In the data rows, 128 means zero.
Here are some rows, each followed by its group. Groups can overlap.
[174, 126, 112, 153, 123, 124, 84, 127, 127, 141, 141, 106, 128, 111, 144, 116, 149, 113, 97, 142, 125, 109, 127, 142, 173, 127, 134, 110, 129, 157, 144, 133, 118, 131, 122, 120, 124, 116, 129, 130, 116, 161, 74, 135, 148, 136, 98, 174] 1
[112, 125, 114, 94, 121, 121, 118, 107, 136, 152, 146, 133, 126, 122, 101, 146, 163, 129, 93, 133, 148, 111, 89, 137, 136, 156, 120, 126, 143, 105, 140, 131, 157, 115, 129, 103, 138, 121, 130, 124, 155, 131, 124, 155, 133, 135, 98, 126] 2
[134, 140, 158, 104, 167, 159, 169, 125, 165, 110, 165, 85, 120, 126, 164, 119, 99, 117, 131, 150, 114, 152, 113, 116, 109, 130, 92, 153, 122, 152, 136, 109, 140, 92, 141, 137, 146, 145, 83, 106, 168, 100, 145, 166, 170, 112, 151, 135] 3
[110, 106, 111, 145, 107, 111, 108, 129, 100, 112, 95, 128, 118, 134, 112, 130, 139, 144, 143, 100, 165, 118, 160, 119, 118, 107, 128, 105, 135, 120, 111, 127, 113, 143, 133, 138, 114, 129, 150, 141, 109, 139, 125, 115, 98, 140, 98, 116] 4
[158, 150, 166, 151, 169, 194, 181, 113, 116, 126, 93, 78, 121, 180, 147, 155, 78, 104, 205, 144, 110, 219, 132, 103, 49, 135, 95, 120, 151, 137, 80, 150, 72, 152, 99, 127, 159, 118, 94, 87, 153, 130, 125, 126, 161, 146, 163, 95] 5
[98, 119, 125, 128, 109, 107, 130, 117, 120, 144, 139, 150, 126, 122, 113, 157, 136, 138, 122, 130, 127, 155, 135, 124, 129, 155, 161, 153, 129, 117, 163, 134, 146, 144, 108, 133, 136, 130, 116, 125, 132, 112, 148, 138, 116, 130, 144, 138] 2
[94, 92, 103, 148, 85, 106, 110, 126, 102, 157, 110, 162, 127, 148, 116, 179, 117, 173, 118, 111, 142, 157, 189, 122, 121, 134, 165, 143, 137, 83, 157, 99, 134, 175, 98, 142, 136, 118, 179, 114, 103, 120, 141, 138, 109, 144, 121, 117] 6
[126, 108, 124, 141, 112, 124, 113, 119, 88, 111, 102, 138, 126, 139, 110, 120, 140, 143, 150, 101, 156, 102, 151, 130, 103, 99, 117, 115, 123, 104, 110, 111, 111, 140, 154, 137, 114, 128, 152, 132, 101, 146, 110, 111, 117, 143, 108, 118] 4
[109, 106, 86, 140, 87, 108, 110, 140, 107, 160, 116, 132, 135, 143, 124, 166, 122, 147, 120, 126, 142, 140, 181, 137, 131, 124, 185, 140, 137, 85, 144, 105, 135, 175, 105, 138, 132, 121, 157, 90, 93, 138, 120, 127, 104, 138, 110, 125] 6
[138, 124, 93, 117, 130, 128, 113, 145, 155, 176, 133, 122, 116, 112, 128, 132, 147, 121, 83, 148, 127, 126, 97, 150, 187, 140, 134, 83, 129, 142, 160, 132, 128, 124, 94, 89, 131, 126, 139, 119, 132, 124, 81, 127, 144, 128, 123, 137] 1
[151, 151, 161, 138, 153, 149, 134, 130, 151, 102, 145, 108, 131, 123, 168, 111, 97, 99, 150, 156, 96, 137, 121, 121, 131, 120, 129, 138, 117, 152, 126, 143, 121, 106, 148, 146, 124, 140, 92, 118, 143, 138, 132, 136, 155, 132, 151, 144] 3
[97, 111, 117, 134, 111, 104, 109, 121, 99, 119, 97, 124, 131, 141, 119, 125, 141, 172, 143, 90, 175, 121, 157, 126, 110, 111, 126, 124, 130, 108, 127, 132, 102, 139, 133, 130, 116, 115, 146, 153, 120, 124, 132, 121, 103, 141, 107, 111] 4
[161, 128, 119, 125, 147, 139, 116, 141, 144, 151, 144, 122, 131, 120, 150, 116, 133, 116, 112, 132, 126, 114, 118, 146, 159, 114, 122, 88, 127, 148, 136, 146, 111, 121, 129, 113, 128, 125, 129, 124, 136, 136, 75, 131, 146, 114, 113, 134] 1
[98, 107, 109, 129, 114, 110, 125, 123, 97, 128, 92, 144, 121, 144, 116, 139, 134, 163, 146, 99, 160, 138, 157, 122, 90, 115, 130, 124, 129, 107, 114, 138, 99, 150, 133, 111, 138, 133, 153, 145, 115, 113, 136, 96, 100, 132, 115, 99] 4
[166, 122, 99, 123, 138, 134, 99, 134, 153, 175, 141, 151, 116, 105, 135, 129, 136, 123, 84, 156, 122, 92, 91, 156, 181, 149, 117, 77, 106, 146, 137, 168, 118, 126, 105, 83, 130, 121, 140, 119, 107, 119, 65, 141, 151, 112, 109, 143] 1
[184, 154, 172, 162, 159, 190, 171, 114, 108, 137, 103, 86, 118, 183, 165, 137, 109, 108, 193, 139, 110, 172, 136, 109, 81, 111, 90, 116, 156, 143, 83, 180, 71, 164, 110, 146, 156, 114, 105, 102, 130, 125, 114, 128, 148, 143, 135, 115] 5
[113, 107, 115, 126, 103, 101, 122, 124, 127, 126, 118, 149, 127, 126, 86, 114, 169, 132, 120, 100, 143, 92, 134, 122, 122, 128, 152, 141, 126, 98, 157, 129, 141, 137, 155, 140, 122, 133, 142, 147, 90, 104, 135, 125, 111, 110, 117, 141] 7
[105, 123, 107, 139, 119, 132, 117, 137, 106, 119, 82, 131, 136, 137, 106, 155, 131, 141, 141, 89, 157, 118, 146, 132, 121, 117, 129, 94, 124, 106, 90, 150, 100, 137, 122, 109, 109, 121, 163, 148, 131, 144, 112, 103, 110, 146, 104, 96] 4
[107, 137, 136, 126, 130, 103, 130, 121, 145, 81, 138, 106, 133, 99, 123, 113, 134, 105, 137, 118, 125, 115, 116, 126, 136, 112, 111, 127, 128, 140, 130, 144, 141, 94, 156, 144, 110, 145, 112, 181, 165, 106, 148, 101, 116, 128, 160, 136] 8
[108, 110, 101, 131, 83, 110, 133, 130, 110, 159, 119, 149, 137, 147, 112, 178, 115, 164, 126, 115, 141, 162, 181, 128, 111, 132, 171, 170, 140, 81, 151, 78, 158, 176, 104, 147, 134, 122, 155, 90, 98, 123, 138, 132, 112, 137, 126, 111] 6
[122, 113, 110, 146, 106, 126, 109, 134, 101, 115, 89, 149, 122, 141, 99, 135, 138, 131, 145, 104, 152, 99, 146, 126, 119, 110, 136, 130, 115, 100, 106, 126, 117, 143, 156, 122, 118, 131, 155, 140, 116, 161, 117, 96, 94, 130, 106, 108] 4
[96, 115, 125, 138, 113, 117, 121, 120, 88, 123, 93, 132, 141, 148, 101, 149, 147, 157, 154, 99, 161, 136, 154, 130, 91, 111, 142, 108, 131, 102, 104, 140, 96, 154, 117, 115, 122, 124, 156, 137, 113, 147, 126, 94, 112, 149, 119, 88] 4
[142, 129, 144, 132, 128, 132, 135, 132, 141, 123, 131, 110, 132, 126, 124, 125, 131, 116, 125, 150, 111, 145, 108, 117, 130, 143, 133, 147, 133, 134, 133, 125, 132, 122, 114, 131, 132, 122, 111, 128, 156, 141, 157, 120, 137, 140, 158, 130] 2
[164, 148, 161, 134, 144, 162, 139, 129, 143, 129, 147, 101, 124, 137, 149, 112, 119, 101, 133, 151, 106, 131, 120, 117, 121, 127, 110, 140, 138, 136, 122, 103, 132, 115, 145, 147, 140, 126, 109, 102, 139, 150, 130, 152, 155, 131, 128, 152] 2
[123, 129, 121, 159, 111, 136, 108, 128, 89, 123, 74, 139, 114, 148, 112, 151, 148, 113, 151, 95, 148, 122, 169, 131, 107, 116, 130, 118, 135, 92, 101, 148, 109, 164, 148, 145, 114, 121, 159, 142, 115, 177, 101, 103, 88, 144, 101, 132] 4
[109, 107, 90, 118, 89, 109, 123, 133, 101, 148, 105, 159, 125, 136, 98, 182, 146, 162, 119, 108, 146, 141, 170, 131, 113, 148, 158, 142, 141, 74, 159, 93, 156, 174, 115, 131, 134, 129, 152, 113, 94, 133, 129, 127, 97, 125, 117, 126] 6
[154, 126, 101, 141, 132, 117, 95, 129, 120, 149, 148, 112, 118, 125, 150, 89, 136, 158, 92, 147, 139, 111, 114, 150, 157, 106, 110, 96, 135, 164, 120, 136, 89, 132, 104, 109, 128, 116, 130, 118, 105, 134, 74, 140, 145, 121, 77, 151] 1
[114, 104, 107, 136, 94, 102, 125, 117, 122, 157, 121, 158, 113, 145, 113, 150, 146, 149, 120, 123, 134, 136, 146, 125, 119, 149, 145, 157, 131, 92, 154, 89, 162, 164, 127, 140, 146, 124, 137, 115, 91, 97, 142, 145, 100, 112, 115, 134] 6
[157, 129, 105, 103, 150, 159, 136, 145, 145, 157, 100, 170, 139, 142, 136, 158, 96, 134, 120, 149, 102, 140, 107, 143, 139, 182, 155, 118, 125, 120, 92, 125, 146, 134, 93, 97, 133, 112, 115, 101, 124, 122, 131, 141, 143, 116, 130, 95] 9
[120, 105, 114, 140, 88, 108, 118, 121, 107, 139, 126, 131, 139, 152, 126, 130, 125, 187, 120, 115, 154, 150, 179, 120, 90, 133, 164, 177, 155, 102, 138, 80, 152, 163, 115, 158, 133, 107, 139, 98, 103, 159, 160, 142, 106, 151, 105, 137] 6
[100, 110, 101, 140, 94, 107, 121, 122, 114, 157, 104, 157, 116, 138, 111, 149, 142, 133, 110, 130, 141, 130, 146, 130, 131, 145, 151, 131, 138, 102, 144, 129, 138, 167, 113, 133, 130, 120, 152, 121, 109, 117, 133, 141, 95, 125, 108, 131] 6
[148, 146, 160, 106, 159, 152, 152, 130, 154, 122, 142, 132, 130, 134, 149, 117, 109, 115, 135, 142, 106, 138, 103, 114, 116, 147, 134, 143, 124, 156, 126, 117, 140, 110, 131, 138, 148, 132, 99, 111, 145, 118, 153, 157, 150, 120, 144, 129] 3
[135, 141, 148, 112, 153, 152, 154, 134, 155, 123, 154, 130, 123, 129, 157, 130, 101, 108, 131, 147, 97, 142, 114, 125, 131, 151, 127, 150, 131, 152, 126, 115, 154, 111, 122, 135, 139, 133, 107, 111, 145, 128, 149, 148, 141, 121, 149, 145] 3
[142, 124, 96, 98, 131, 133, 134, 143, 151, 166, 128, 166, 127, 129, 123, 170, 102, 125, 118, 157, 92, 130, 110, 140, 157, 177, 178, 124, 117, 117, 113, 97, 150, 136, 94, 104, 152, 131, 133, 98, 110, 100, 140, 135, 137, 108, 145, 101] 9
[138, 97, 117, 119, 122, 110, 98, 120, 134, 139, 160, 139, 138, 117, 105, 127, 159, 136, 84, 123, 136, 104, 111, 143, 167, 141, 112, 109, 122, 146, 180, 120, 140, 129, 109, 111, 134, 132, 128, 130, 89, 135, 108, 116, 154, 108, 110, 167] 1
[125, 114, 103, 146, 108, 119, 104, 131, 86, 117, 84, 131, 127, 143, 118, 112, 140, 153, 154, 105, 156, 114, 145, 132, 122, 110, 145, 126, 125, 109, 93, 134, 96, 142, 127, 122, 111, 121, 159, 130, 98, 154, 110, 101, 104, 143, 103, 111] 4
[123, 129, 149, 133, 114, 107, 110, 133, 132, 102, 124, 155, 122, 114, 100, 113, 140, 97, 137, 114, 117, 78, 122, 126, 148, 103, 146, 133, 116, 123, 145, 149, 141, 120, 153, 157, 112, 130, 132, 160, 115, 136, 122, 119, 104, 118, 115, 149] 7
[123, 121, 147, 136, 102, 117, 112, 112, 117, 129, 139, 115, 140, 119, 96, 137, 165, 105, 116, 121, 118, 130, 113, 131, 139, 142, 138, 141, 144, 108, 162, 114, 141, 132, 125, 129, 114, 123, 134, 134, 144, 158, 137, 111, 141, 142, 133, 138] 2
[124, 114, 116, 143, 126, 131, 120, 121, 78, 128, 88, 135, 117, 149, 131, 144, 125, 142, 149, 102, 159, 125, 154, 118, 97, 129, 128, 104, 128, 118, 93, 184, 95, 161, 126, 121, 112, 115, 148, 138, 105, 148, 110, 104, 101, 138, 100, 116] 4
[128, 101, 133, 122, 98, 112, 121, 110, 120, 139, 153, 136, 143, 129, 107, 147, 163, 157, 108, 133, 133, 142, 114, 125, 106, 158, 138, 149, 134, 111, 155, 93, 143, 140, 123, 124, 139, 119, 127, 121, 113, 125, 170, 150, 154, 139, 126, 150] 2
[140, 121, 123, 100, 142, 125, 128, 130, 130, 144, 128, 162, 126, 127, 94, 138, 154, 123, 117, 131, 121, 113, 103, 139, 139, 151, 149, 116, 126, 135, 131, 141, 128, 123, 136, 87, 136, 128, 124, 139, 139, 129, 148, 126, 127, 132, 124, 133] 2
[42, 186, 121, 136, 115, 122, 149, 177, 149, 68, 79, 123, 127, 94, 201, 101, 71, 108, 137, 121, 142, 145, 173, 113, 179, 131, 119, 127, 152, 134, 100, 190, 157, 83, 120, 157, 86, 112, 149, 147, 233, 159, 165, 107, 93, 162, 123, 117] 8
[121, 126, 125, 136, 109, 90, 111, 149, 143, 105, 132, 113, 128, 102, 130, 92, 146, 109, 117, 120, 134, 99, 135, 133, 181, 94, 150, 120, 128, 129, 159, 115, 143, 104, 148, 145, 105, 142, 142, 143, 132, 148, 119, 90, 119, 126, 118, 143] 7
[133, 131, 109, 122, 139, 148, 124, 126, 132, 164, 136, 142, 121, 130, 143, 158, 107, 136, 109, 145, 126, 128, 125, 147, 139, 155, 127, 118, 126, 124, 132, 144, 130, 136, 110, 111, 147, 129, 124, 103, 113, 114, 101, 147, 137, 118, 133, 130] 1
[165, 136, 105, 119, 147, 130, 99, 138, 148, 147, 158, 122, 122, 115, 170, 104, 117, 152, 94, 148, 118, 111, 125, 144, 158, 139, 127, 116, 113, 145, 142, 111, 135, 121, 129, 109, 132, 119, 123, 100, 104, 129, 81, 164, 145, 100, 93, 178] 1
[113, 121, 143, 135, 121, 114, 113, 104, 107, 119, 123, 129, 126, 113, 103, 133, 158, 131, 118, 120, 124, 132, 114, 134, 132, 159, 140, 146, 133, 131, 142, 127, 140, 131, 111, 122, 126, 111, 128, 139, 139, 136, 163, 124, 140, 133, 126, 151] 2
[145, 151, 80, 110, 142, 157, 143, 149, 143, 158, 115, 169, 155, 133, 159, 165, 65, 136, 134, 152, 113, 166, 128, 142, 160, 182, 183, 152, 115, 111, 79, 128, 155, 140, 89, 90, 153, 123, 132, 79, 123, 109, 124, 128, 140, 129, 151, 94] 9
[96, 124, 126, 125, 122, 98, 136, 116, 144, 105, 134, 118, 139, 112, 113, 136, 128, 126, 142, 113, 143, 126, 127, 132, 131, 108, 128, 142, 117, 128, 146, 149, 142, 111, 138, 140, 122, 149, 132, 152, 153, 111, 147, 117, 121, 122, 148, 120] 8
[181, 165, 192, 158, 187, 199, 185, 117, 111, 111, 101, 66, 109, 175, 159, 132, 94, 70, 197, 138, 97, 177, 128, 106, 56, 129, 76, 125, 146, 159, 75, 167, 68, 137, 127, 139, 140, 124, 89, 110, 171, 142, 128, 121, 170, 135, 164, 108] 5
[184, 144, 179, 183, 162, 195, 175, 119, 111, 130, 97, 65, 122, 193, 155, 172, 99, 78, 209, 137, 99, 203, 141, 99, 57, 112, 107, 139, 152, 125, 93, 161, 74, 176, 110, 171, 147, 121, 99, 94, 141, 159, 122, 101, 161, 137, 172, 100] 5
[133, 127, 86, 89, 146, 138, 131, 152, 162, 177, 138, 177, 136, 122, 143, 157, 75, 138, 111, 153, 100, 133, 129, 134, 153, 163, 169, 136, 122, 112, 100, 103, 159, 132, 97, 109, 147, 130, 129, 80, 93, 94, 126, 141, 100, 95, 133, 108] 9
[100, 129, 155, 113, 136, 124, 159, 115, 133, 82, 138, 104, 145, 114, 105, 113, 127, 113, 148, 105, 134, 130, 118, 120, 112, 108, 106, 140, 129, 135, 131, 135, 143, 83, 139, 147, 122, 148, 110, 167, 177, 107, 167, 121, 140, 137, 164, 112] 8
[125, 139, 139, 111, 155, 140, 164, 137, 153, 123, 158, 104, 127, 122, 148, 109, 87, 104, 126, 154, 104, 148, 113, 130, 140, 132, 126, 174, 126, 163, 135, 102, 150, 100, 118, 141, 141, 140, 95, 93, 149, 104, 142, 178, 152, 123, 158, 125] 3
[97, 123, 114, 139, 109, 122, 110, 118, 90, 121, 84, 136, 138, 138, 99, 141, 144, 167, 144, 91, 161, 126, 144, 127, 108, 127, 112, 104, 126, 105, 110, 128, 104, 137, 117, 115, 117, 125, 161, 146, 117, 126, 120, 110, 110, 136, 114, 97] 4
[103, 135, 129, 96, 133, 106, 137, 126, 153, 96, 148, 130, 134, 102, 123, 102, 126, 136, 129, 116, 146, 117, 109, 130, 131, 117, 121, 126, 123, 144, 128, 149, 145, 97, 149, 135, 114, 143, 118, 160, 155, 96, 142, 125, 112, 123, 139, 117] 8
[143, 114, 124, 148, 135, 151, 121, 120, 116, 151, 125, 109, 128, 144, 133, 141, 127, 122, 118, 127, 141, 171, 133, 145, 136, 141, 146, 95, 143, 130, 132, 141, 96, 157, 94, 119, 125, 118, 122, 102, 155, 160, 86, 125, 151, 150, 123, 135] 2
[104, 110, 97, 138, 84, 102, 110, 121, 112, 151, 112, 149, 125, 131, 115, 155, 143, 172, 110, 118, 152, 141, 171, 117, 125, 133, 148, 150, 133, 82, 157, 79, 137, 169, 100, 140, 129, 121, 159, 106, 92, 134, 141, 138, 99, 116, 121, 124] 6
[150, 154, 171, 143, 159, 153, 156, 125, 155, 127, 154, 96, 100, 125, 202, 113, 93, 81, 141, 168, 92, 142, 112, 119, 144, 102, 71, 120, 136, 169, 130, 178, 119, 107, 137, 150, 142, 142, 104, 121, 141, 102, 102, 165, 158, 119, 148, 158] 3
[104, 115, 140, 137, 102, 97, 112, 130, 119, 114, 124, 139, 147, 114, 106, 118, 161, 116, 121, 110, 126, 114, 124, 136, 141, 115, 156, 135, 136, 113, 165, 122, 138, 123, 137, 140, 107, 133, 139, 152, 128, 156, 142, 115, 118, 145, 125, 144] 7
[117, 130, 152, 145, 120, 97, 113, 131, 125, 119, 139, 138, 119, 113, 158, 117, 123, 127, 129, 136, 135, 116, 131, 130, 160, 119, 134, 147, 121, 150, 141, 183, 136, 134, 143, 152, 114, 128, 118, 150, 117, 109, 127, 133, 100, 109, 123, 156] 7
[183, 142, 179, 178, 153, 174, 158, 118, 101, 133, 106, 89, 114, 188, 130, 125, 135, 67, 195, 120, 102, 158, 123, 102, 83, 108, 115, 119, 142, 127, 94, 169, 79, 153, 151, 166, 146, 127, 99, 119, 136, 141, 108, 106, 141, 129, 144, 116] 5
Which 4 groups are nearest to each row below, nearest first, going by the distance to the group's nearest row?
[124, 108, 104, 137, 116, 119, 114, 127, 86, 119, 89, 128, 115, 153, 116, 128, 125, 159, 161, 97, 167, 118, 155, 127, 103, 112, 135, 123, 115, 113, 93, 133, 102, 143, 151, 131, 121, 122, 141, 124, 106, 130, 118, 101, 92, 129, 102, 105] >> 4 6 7 8
[122, 114, 107, 144, 110, 117, 118, 138, 97, 121, 75, 147, 115, 144, 116, 146, 136, 133, 150, 110, 155, 120, 160, 122, 112, 108, 130, 107, 130, 91, 107, 135, 102, 155, 137, 126, 113, 122, 160, 129, 109, 143, 115, 102, 79, 135, 112, 94] >> 4 6 7 8
[169, 143, 179, 165, 168, 196, 174, 151, 123, 135, 92, 99, 119, 191, 156, 141, 80, 93, 198, 128, 102, 182, 152, 104, 76, 125, 103, 110, 146, 114, 89, 154, 77, 151, 108, 146, 138, 112, 119, 84, 136, 159, 134, 82, 147, 144, 155, 105] >> 5 2 3 4
Which 3 groups are nearest to each row below, nearest first, going by the distance to the group's nearest row?
[167, 124, 109, 127, 145, 149, 112, 135, 130, 146, 129, 111, 129, 129, 146, 119, 131, 135, 112, 146, 127, 130, 111, 145, 130, 134, 126, 117, 129, 146, 111, 129, 109, 140, 120, 112, 136, 113, 126, 114, 127, 145, 95, 142, 153, 133, 106, 136] >> 1 2 9
Which 4 groups are nearest to each row below, nearest first, going by the distance to the centre of the group?
[107, 96, 96, 140, 92, 114, 105, 110, 103, 160, 117, 152, 127, 134, 107, 168, 130, 146, 114, 121, 140, 138, 147, 126, 130, 161, 174, 132, 140, 91, 137, 99, 135, 167, 98, 139, 135, 124, 156, 121, 100, 154, 134, 119, 107, 139, 119, 120] >> 6 2 4 7
Which 3 groups are nearest to each row below, nearest first, going by the distance to the centre of the group?
[85, 152, 144, 112, 141, 108, 156, 118, 145, 90, 142, 126, 123, 103, 121, 113, 135, 128, 147, 110, 134, 117, 104, 127, 128, 106, 97, 111, 122, 151, 149, 151, 139, 77, 156, 135, 119, 152, 119, 180, 163, 89, 159, 125, 119, 122, 162, 99] >> 8 7 3
Which 4 groups are nearest to each row below, nearest first, going by the average distance to the group's rows?
[152, 130, 107, 145, 120, 119, 97, 150, 152, 151, 165, 120, 123, 105, 184, 104, 110, 116, 100, 142, 116, 102, 133, 142, 185, 93, 138, 125, 127, 150, 171, 129, 121, 132, 134, 138, 128, 143, 134, 118, 99, 139, 61, 124, 137, 115, 120, 150] >> 1 7 2 3
Which 3 groups are nearest to each row below, nearest first, going by the average distance to the group's rows?
[94, 141, 135, 107, 133, 111, 156, 132, 154, 96, 130, 127, 134, 110, 142, 119, 100, 122, 146, 122, 134, 131, 131, 112, 125, 125, 137, 149, 115, 136, 127, 137, 150, 97, 134, 149, 115, 142, 123, 158, 152, 104, 156, 123, 121, 116, 176, 111] >> 8 3 7
[135, 142, 112, 137, 140, 155, 116, 120, 128, 167, 122, 132, 120, 137, 169, 116, 114, 157, 110, 146, 150, 135, 125, 144, 136, 153, 106, 91, 140, 153, 97, 140, 94, 137, 95, 98, 136, 100, 136, 98, 136, 138, 89, 166, 147, 133, 93, 144] >> 1 2 9
